One turn sends every row of this set to another row. A few are shown first. Where does it send the rows asked after them?
lese: [  6  13  12  17 -26  -4  13   6   4   7   9  10  -9  14  -9]
big: [ 17  14   7   4  -3   3  -3  16 -10  11  17   8   4  36   7]
Vule: [  0  -2   7  -7 -21 -12  -3 -10 -10 -10  -1   6   5 -12  -8]
pugel: [  4  -2   9 -13 -29  -7   2  21  -2  -5  15  -2  16   6  10]
Kadu: [ -6   0   7  -2  -3  -7  -9 -14 -16  -4  -9   3   5 -16  -7]
Nuf: [ 12  12   8  20 -15  -7   9  18  11  10  21   6  -3  20   2]
Velo: [-12   1   8   1  13   1 -13  -5 -20   6 -10  -4   9 -13   2]
Tesab: [ -1  -2   7 -19 -10   1  -2  27  -3   7  14  -4  16  14  19]
Toten: [21 11 -2  8  6 -3 -3 18 -7 10 14 13  6 32  3]
bupe: [  1  10   1  16 -14   1  19   1  14  12   4  12 -12  -5  -8]
milur: [ -8  -2   5 -12   6   7  -8  24  -7  18   8  -9  16   5  22]
Nul: [ 16   8   6  17  -7 -12   8  19   0  11  14  14   1  27  -3]
gotun: [  4  -4   6 -12 -29 -15   0   8  -3 -12   2   8   6   7  -5]
zimo: [ 10  -4  10 -11 -30 -12   1   7  -5 -13  11   5   7   4  -4]
zafo: [ -7   1  11  -4   5   7  -7  26 -12  11   7 -12  20   5  19]
kade: [ -4   0   8  -6   7  14  -7  24 -11  13   8 -14  16   2  20]
Dimiv: [  7   8   7  20 -16 -10  17  11   9  12  10  13  -7  12  -8]
rited: [-13  -2   2   4   9   1 -14  -2 -15  15 -12  -3   6 -15   1]
zanu: [ 10  -3   9 -15 -25  -4   1  22  -4  -6  18  -2  14  11   9]
gopi: [ 14  16 -17  -7  18  21  -6   1  -3   8   3  11  -1   8  11]
Muto: [  4  -3   7 -19 -25  -9   1  21  -1  -6  11   3  11  14   8]
mufa: [ 16  17  -1  -3  10  15 -11   9 -13  14  13   6   4  28  14]
Dum: [  5  -3   7 -12 -32 -13   1   4  -3 -11   9   4  10  -3  -1]
bamis: [  0  14  -8   6  -4  14  14  -5  12  11  -1  11 -13 -13  -2]
Valo: [  9  19 -11   0  17  17  -7 -12   1   2   1   8  -9   0   6]
fen: [  4  -4   9  -4 -22 -13  -2  -7 -10 -11   0   7   1  -7 -13]
dalo: [-12  -1   3  -3  14   7 -13  12 -13  21  -2  -8  12  -7  14]
buruv: [ 15  16  -2  12  17   5 -11  14  -5   9  13   4   3  27  10]
Nedid: [ 10  19  -8  -6  14  25 -11  -2 -11  15   5   5  -1  10  13]
tana: [  0  15   5  15 -22   5  13  -6   7   9   1   9 -14  -4  -9]
duf: [ -2  -4   4  -3 -21 -15  -5  -4  -7  -8  -9   8   2  -6 -13]
lozum: [  5  15  -3   9 -14   4  12  -9  17   3   9  10 -15  -8  -3]
resa: [  7  12   4  16 -21  -4  14   5  17   6  16   9 -10   4  -2]
giset: [15 14  5 18  1 -3 -1 22  2 11 18  4  3 29  6]
Gesi: [  5  17  -9   2   2  13   3 -16  10   1   3  10 -14  -9   1]
Siv: [ -1  17  -3   7  -9  18   5 -13   4  11  -3   7 -14 -12  -3]
faba: [-11   0   8   2  15  12 -11  10 -16  14  -3 -12  10  -9  11]
Napag: [ 13  12  13  12 -18  -6   7  15  -3   9  16   9  -2  30  -2]
Leg: [-11  -1   8   6  10   4 -10  -5 -17   8  -9  -6   4 -16  -2]
sar: [ -8  -3   2   4  -5  -8 -10  -8 -12   3 -15   4   2 -14 -10]
Rega: [ -4  -3   9   4  -5  -7  -7 -12 -15  -3  -8   2   0 -16 -12]
vib: [ 13  18  -9   4  24  14 -13   1  -6   5   5   6  -2  16   9]
tiv: [  0   0  10 -10 -14   2  -2  30  -5   4  14  -9  21   9  18]
tek: [-12   1   9   0  16   7 -12  11 -18  12  -3 -10  15  -4  13]
mam: [  5  16 -16  -3  10  22   3  -6   5   9  -2  10  -8  -8   5]
zofaf: [  4  -2   8 -14 -10   7  -3  29  -6   4  17  -9  17  10  19]
Rolod: [ 20  14 -12  -2  16  10  -8  11  -9   9   9  12   4  24  10]
Vibef: [  4  19  -9  -1   6  26  -5 -11  -3  14  -2   5  -8  -6   6]

resa -> Nuf
mam -> bamis
Napag -> big
Now find these:
tek -> Velo
Leg -> Rega
duf -> gotun

